In the rows, 128 means zero.
Y: rows in several groups, each row roughly a mix of its group's directions
Y (116 x 11)
[[ 99 147 100 157 154 169 153 105 118 143 164]
 [205 118 135 141 134 110 127 133 136 134 161]
 [186 137 182 141 121 129 149 132 120 101 133]
 [146 116  73  78 114 111 138 136 138 129 162]
 [109 143  60 104 134 140 109 126  94 148 119]
 [144 129 180 131 111 133 145 159  91 112  86]
 [ 96 144 136 128  98 122 119 193 111 105 107]
 [102 135  59 115 120 151 118 113 148 121 158]
 [140 158 154 124 148  96 141 126 121  76 171]
 [134 118  86 118  97 157 138  80 126  97 156]
 [ 95 126 168 152 138  93 130 154 151  82 126]
 [114 172 114 142 142 146 148 189 109 119 112]
 [ 88  97  88 142  98 129  79 137 130 115 132]
 [ 69 151 103 120 135 118 136 157 107 134  87]
 [122 176 156 100 139 108 154 135 135  83 154]
 [100 143 145 124 112 125  89 141 149 166  75]
 [182 129 104 115 130 102 116 169 107 114 161]
 [118 142 115 108 158  89  94 182 114 135 112]
 [ 86 113 105 122 141 163 152 122 143 171  93]
 [113 102  94 118 159 114 134 170 128 127  75]
 [119 162 109 133 105 138 165 117 156 114 184]
 [151 133 168 162 138 139 144  88 163 149 156]
 [145 118 106 120 121 118 108  93 152 106 192]
 [159 127 184 161 129 117 114 140 102 103 159]
 [118 127 155 167 122 103  87 147 106  80 133]
 [122 199 165 161 122 140 127 120 120 135 126]
 [100 136 107 101 142 136 113 180  82 125 103]
 [ 96 139 127 159  92 167 127 125 139 178 109]
 [142 127  87 121 148  97 141  81 142 110 169]
 [140 133 107 129  85 156 130  76 114  94 150]
 [127 151 153 144 111 170 161 166 152 131  92]
 [110 110  57  96 137 121 116 119 120 116 151]
 [ 92 120  79  98 155  92 139 141 111 140 107]
 [135 124 132 139 112 170 134  67 165 146 144]
 [ 95 150 109 123 101 182 130 132 141 169 105]
 [145 134 146 135 118 141 171 136 186 149 164]
 [163 142 195 137 137 137 138 161 124 112 112]
 [176  75 122 128 133 110  88 117 134 107 138]
 [ 99 108 157 138  88 177 117 113 154 137 103]
 [151  83 124 160 114 149 115 115 141 184 129]
 [135 169 137 123 125 183  91  94 117 148 131]
 [ 94 137  64  90 120 132 150 118 144 140 126]
 [151 134 138 141 172  99 141 114 123 168  80]
 [138  91 148 133 118 155  98 148 118 164  78]
 [116 125  66  84 103 138 129 108 118 125 154]
 [ 86 137 136 152  99 147 110 154  87 158 102]
 [159 135 114  99 119 134 131  75 150 104 172]
 [119 141 171 169  97 173 114 145 136 142 110]
 [128 137 100  75 114 141 160 112 173 141 149]
 [121 132 142 113 148  93 128 172  92  77 126]
 [ 66 162 112 150 132 155 114 145 123 158 124]
 [162 142 162 101 135 109 129 123 119  80 172]
 [149 154 185 169 123 137 136 116 163 144 134]
 [163 116 105  82 116 132 121  86 133 111 168]
 [132 146 119 130 118 149 100 103 167 121 191]
 [130  97 102 117 107 102 117  91 187 134 134]
 [ 83  97  69 111 111 118 127 106 133 135 143]
 [167 130 180 145 150 145 163 140 100 115 145]
 [ 89 101  77 115 114 158 152 105 105 123 121]
 [112 164 108 128  88 169 114 113 111  84 135]
 [189 125 102 117 150 105 119  91 136 140 153]
 [140  96 117  75 121 117 130 175  96 124 148]
 [168 108 149 128 140 116 121  84 161 130 174]
 [ 94 106  91 144 139  87  93 144 115  95 138]
 [171 105 175 125 128 114 146 118 135 139  79]
 [156 117 121 133 133 162 171 111 133  98 180]
 [119 135 144 119 176 104 176 163 102 119 114]
 [152  94 107  84 144 102 126  81 147 114 138]
 [156 148  89 104 152 158 124 136 130 103 178]
 [111 101  83 102 127 143 129  84 129 154  92]
 [144 168 158 159 106 154 137  92 148 162 137]
 [ 92 146 132 180  97 134  80 120 141 118 131]
 [ 83 156  65 129 130 112  99 130 131 128 132]
 [161 101 157 160 102 175 121 151 150 144 120]
 [ 94 150 162 152 102 118 119 178 136 133  96]
 [ 93 134 115  90 160  82 151 158 114 137 116]
 [156 141 136 175 156  77 118 133 125 111 158]
 [ 88 144  86 112  86 167 138 150 122 135 119]
 [202 152 161 126 149 119 135 133 134 127 137]
 [135 114 152 162 111 156 146 152 166 178 126]
 [148 160 199 146 123 144 152 140 136 126 121]
 [ 95 101 139 101  98 169 166 119 144 150 111]
 [ 84 151  77 104 111 133 138 100 149 149 138]
 [165 156 141 129 146  70  99 157 133 121 118]
 [155 116 100  88  85 143 106  93 111 130 152]
 [121 169  97 133 144 169 114 126 124 121 182]
 [157  92 101  88 159  89 128 105 131 129 147]
 [ 88 115 140 168  74 141 117 100 132 128 148]
 [110 113 119 158 168 104 150 162 151 150  88]
 [114 100  75 106  96 151 111 120 104 162 123]
 [ 82 164  82 131 133 152  98 128 129 142 153]
 [ 88 120  77 145 131 154 116 146 105 163 108]
 [164 161 108 156 167 115 150 101 101 119 154]
 [145 107 117  86 115 160 139 123 177 163 109]
 [ 98 117  89 119 100 158 126 118 136 183 105]
 [169 133 150 114 170  89 103 138 150 156 109]
 [125 175 135 127 149 143 117 184 111 140  93]
 [102 116 186 125 130 154 170 135 137 131  94]
 [139 120 137 116 147  89 138 177  89 116  90]
 [108  90 115 165 150 101  82 114 149 107 119]
 [158 115  94  94 119 101 114  84 119 115 163]
 [146 154 189 100 121 118 123 127 109 103 164]
 [ 63  81 106 133 112 141 141 124 117 138 118]
 [151 100  99 159 122 107  85 125  88 119 155]
 [ 83 138  76 101 130 147 108 159 106 128 119]
 [187 120 145 151 110 148 104 104 159 150 142]
 [141 126  62 105 134 106 128 101 145 149 157]
 [ 78 126  94 105 118 155 117 143 107 144  85]
 [150 142 173 136 152  99 100 106  99  88 133]
 [ 93 136 143 125 140 118 133 188 105 129  83]
 [154  99  95 111 155  90 129  89 131 131 164]
 [129  83  78 139 124 138  94  93 134 154 130]
 [123 167 131 131  93 150 117 105 105  83 165]
 [ 85 152 126 137 135 140 123 121 142 153  63]
 [158 129 175 153 121  98 106 126 110  84 151]
 [110 143 135 128 142 147 147 175  89 138  77]]
which group is each row in? (one row of each group first)
[169 110 140 113 142  93 129 120 115 104 186] | X
[145 131 136 156 145 146 155  88 180 155 148] | Z
[144 140  70 119 168  90 120 155 135 131 140] | D

[149 152 142  88 138 106 132  83 135 100 169] | X
[165 114 125 119 160  72 123 120 117  93 153] | D
[ 80 157 134 117 122 170 141 156 129 144  88] | D
[150 129 131 157 164  86 154 124 146 100 169] | X
[146 184 154 154 159 111 154 154 105 132 133] | D
[101 135  88 128 126 187 147 117 149 130 161] | Z
[ 84 159 108 120 164  84 132 103 116 126 104] | X
[ 94 146 106  91 100 175 128 115 144 153 104] | D
[121 145  98 134 153  87 129 110 102  79 158] | X
[129  94 107 135  97 173 115 162  93 154 121] | D
[149 132 197 155 109  98 133 146 125 117 114] | Z
